One turning vector, and how many ticks it has turned
The counts run from 0 to 478.
[152 141 157  98 151  95 118 136 139 173  87 113 150 178 129 141 167 136
 107  81 151  85 172 137 109 121 121 103 112 100 113 107 142 144] => 189
[116 163 115 106 112 137 155 143 126 172 136 114 104 116 140 186 149 165
 114 135 136 127 101  96 121 108 161 114  93 144 168 126 168  72] => 282
[141 170  77 109 152  90 131 128 131 109  99 112 117 131 109 132 143 145
 137 119  97 131 158  76  73 135 162 160 106 139 146 108 166 160] => 128
[136 121  78  99 137 102 139 130 136 158 125 124 126 157  89 159 148 148
 134 101 143 105 132  94  90 123 127 128 132  76  96  60 154 133] => 161
[161 150 163 120 118 109 117 130 125 144 106 114 156 143 101 152 174 119
  97 114 188 108 146 146  76 114  91 107 121  76 125  99 135 116] => 194
[162 177 110  94 122 150 106 154 158 117  98 119 129 148 172 110 186 132
 106 117 144 123 116 122  62 115 120 113 142 119 125  93 164 150] => 423
[151 150 121  97 134 100 154 184 135 117 144 115 177 113  48  99 175 127
 128 105 118 121 106 134  96 127 116 127  91 148 141 125 143 144] => 369
[ 91 128 127 130 100 124 118 172 132 118  95 116 153  99 131 153 184 154
 146 128 129 121  88 117  92 108 151  95 172 141 130 123 190 150] => 45
[107 187 128 159 144  88 136 124 148 105 142 147 159 170 113 121 145 107
 128 146 137 152 168 135 115 109 135 157 106 113 189 138 182 146] => 111
[ 91 136 157 112 162  98 122 147 132 117 108 121 168  95 155 119 203 148
 127 111 130 151 104 157 143 103 100 107 129 144 155 144 186 126] => 36
[121 113 121  88 146 111 111 151 103 134 141 115 162 139  75 126 116 161
 127  95 134 102 111 124  91 140 162 172 115 121 139  68 179 146] => 350
[173 184 128 147 163 118 142 150 141 150 121 119 116 166 185 123 135 147
  96 124 125 143 141 123 154 121 137 102 121 108 149  77 172 163] => 439
[120 138 116 119 143  65 114 162 148 144 116 110 174 166  93 131 170 150
 149  57 117 128 137 145 122 129 145 136 118 127 130 146 159 164] => 378
[100 143 182  87 146 109 143 157 113 155 121  81 161 131 127 128 140 163
 128  80 153  88 130 154 141 138 135 156 116  87 150 106 154 119] => 1
[170 165 156 110 109  91 138 120 113 134 101 103 131 124 106 114 122 140
  87 133 149  76 129 131 130 173 112  72 121  88 138 110 168 119] => 215
[198 181 166  97 126  91 108 119 102 148  80 115 117 108 121 119 144 142
  91 131 123 112 131 136  98 143 117  92  96 109 125 119 166 131] => 209
[139 173 157 131 110 129 152 123 128 121 125 139 158 169 165 157 165 138
 118 132  78 132 151 122 122 123 112 119 122 109 141 109 170 204] => 453
[ 95 153 143  78 116  95 149 143 125 163 116 152 141 102 136 163 112  98
 120 139 101 117 107 124 154 108 134 110  70 147 162 130 191 105] => 291
[159 138  89 129 103  81 155 170 165 138  88  99 127 122 108 136 163 156
 138 130 129 163  97 157  89  90 139 112 161 123 137 126 153 147] => 394
[136 178  89 127 121 137 135 139 178 118 111 101 156 148 159 111 190 145
 104  96 163 123 130 125  98 104 134  83 150  99 131 120 148 146] => 416
[ 92 134 139 143 140  91 164 160 125 129 123  99 141 113 124 118 190 170
 134 127 161 126 119 148 160 108 145  77 145 131 159 148 178 115] => 31
[154 155 120 151 162 105 148 162 111 128 161 122 144 124  45 105 169 159
 132 127 136 166 111 136 105  89 139 139 106 128 142 111 150 128] => 361
[150 174 177 145 136  79 127 116 118 136  84 104 155 112 126 124 124 136
  83 123 118 105 129 146 154 151  91  79 122  78 139 118 169 147] => 217
[121 166 185 123 122 130 113 112 117 112  95 121 128 116 141 118 174 156
 117 158 101 116 100 158 100 128  76 131 163  98 144 120 183 139] => 232
[182 194 127 123 131 139 159 137 131 119 166 139 132 150 150 113 162 128
  87 145 155 124 126 116 119 139  96  93  97 105 158  82 165 128] => 443
[161 179 120 120  87 126 120 151 136 114 119 155 121 134 148 127 143 116
 126 154 134 137  95 138  80 118 114 108 155  84 112  71 188 157] => 428
[134 162 149 139 115 115 156 105 125 129 110  80 138 141 126 115 155 177
  86 126 160  74 136 133 134 153 126  67 147  86 147 127 157 124] => 221
[160 166 114 137 110 105 138 150 144 150 117 134 109 160 170 143 112 146
 115 137 118 139 119 134 135 123 149  97 150  83 128  62 192 174] => 433
[ 91 140 188 109 124 104 150 137 108 147 136 105 158 120 109 139 141 159
 142 112 150 125 116 187 134 112 116 157 130  63 151 112 169 116] => 3
[147 158 159 123 117  95 138 128 124 159 122 152 137 171  84 137 179 115
 128 129 144  98 164 149 106  92 112  86 118  79 101 130 154 141] => 186
[172 130  85 100 168 106 146 135 137 183 124 117 107 156 105 146 161 161
 114 103 155 125 140 111 105 102 129 118 112 100 114  68 134 111] => 168
[128 171 155 160 147 107 123 130 103 157 130 126  78 128 137 136 136 182
 122 148 109 122  94 129 162 139 118 122 148  92 152 104 201 110] => 245
[107 174 156 129 134 119 154 168 123 157 107 146 114 104 135 168 159 116
 124 169 100 142 113 113 126  69 135 124  95 162 165 140 166 104] => 286
[107 143 119 160 103 135 115 161 149 152 140 137 165 173 140 165 121 150
 113 134 143 148 112 135 115  92 170 145 147 121 180  90 181 159] => 84
[ 71 154 168 148 136 125 128 178 131 162 113 128 127 132 158 197 152 132
 138 127 109 113 107 115 132 109 110 161 139 121 168 111 177 112] => 272
[ 73 152 160 120 122 132 144 162 122 163 134 140 106 164 147 157 177 144
 152 143  99  81 117 123 135 115 127 134 149 131 152 136 191 115] => 266
[108 141 143 131 103  78 168 178 105 130 134  99 136  88  97 131 151 155
 150 133 161 109 104 134 148 138 147  79 137 108 137 122 187 113] => 25
[122 178 106 149 113 106 138 133 175 111 116 126 162 143 140 115 181 118
 114 116 152 150 123 157 122  89 107  80 153  74 130 119 160 151] => 414
[ 89 150 128 124  99 134 140 155 124 160 149 114 129 124 130 202 145 151
 121 126 152 108  89  92 117 138 126 137 121 112 163 101 172  73] => 275
[124 158  72 124 180  86 167 111 162 111 122 110 159 121 100 124 158 126
 107 103 109 139 147  93 125 120 104 127  94 103 143  94 141 146] => 142
[121 152 100  99 130 151 122 163 159 147 133 129 178 134 151 124 162 155
  85 115  96 123 100 111 146 113 160  78 111 167 152 124 172 156] => 68
[160 162 117 105  92 113 117 142 143 126 114 153 115 147 160 129 134 121
 126 151 127 138  97 158  96 112 112 115 158  86 124  75 197 158] => 427
[143 163 134 115  85 143 161 124 107 126 144 139 123 194 146 153 166 161
 135 145 130  85 151 105  97 148 139 117 129 108 137 107 182 158] => 456
[123 176  94 132 114 102 159 140 142 120 150 112 158 173 103 123 128 132
 114 124 143 102 166 100 114 147 185 128 102 131 178 130 169 148] => 107
[ 82 163 145 107 111 142 120 156 112 153 156 149 116 150 127 163 175 136
 142 125 132  76 106  99 115 147 113 133 120 120 147 128 189  81] => 268
[122 143  77  92 119  94 151 104 153 112 113 100 148 143 129 149 128 156
 123 117  98 138 141 114  75 136 155 175 110 131 174 104 167 155] => 122
[111 132 167 130 137  60 160 191 109 145 100  98 141  83 124 136 138 152
 150 122 120 126 109 145 157 136 149 104 137 128 140 119 185 145] => 23
[122 129  74 139 161  61 191 133 155 120 122 127 121 140  91 118 119 124
 135 149 132 128 136 120 135 113 118 140 132 100 159  79 174 135] => 138
[126 181 179 155 146 119 126  92 123 117  94 105 140 138 144 107 182 161
  97 139 118 123 132 161 132 109  94 102 146  89 155 141 164 139] => 225
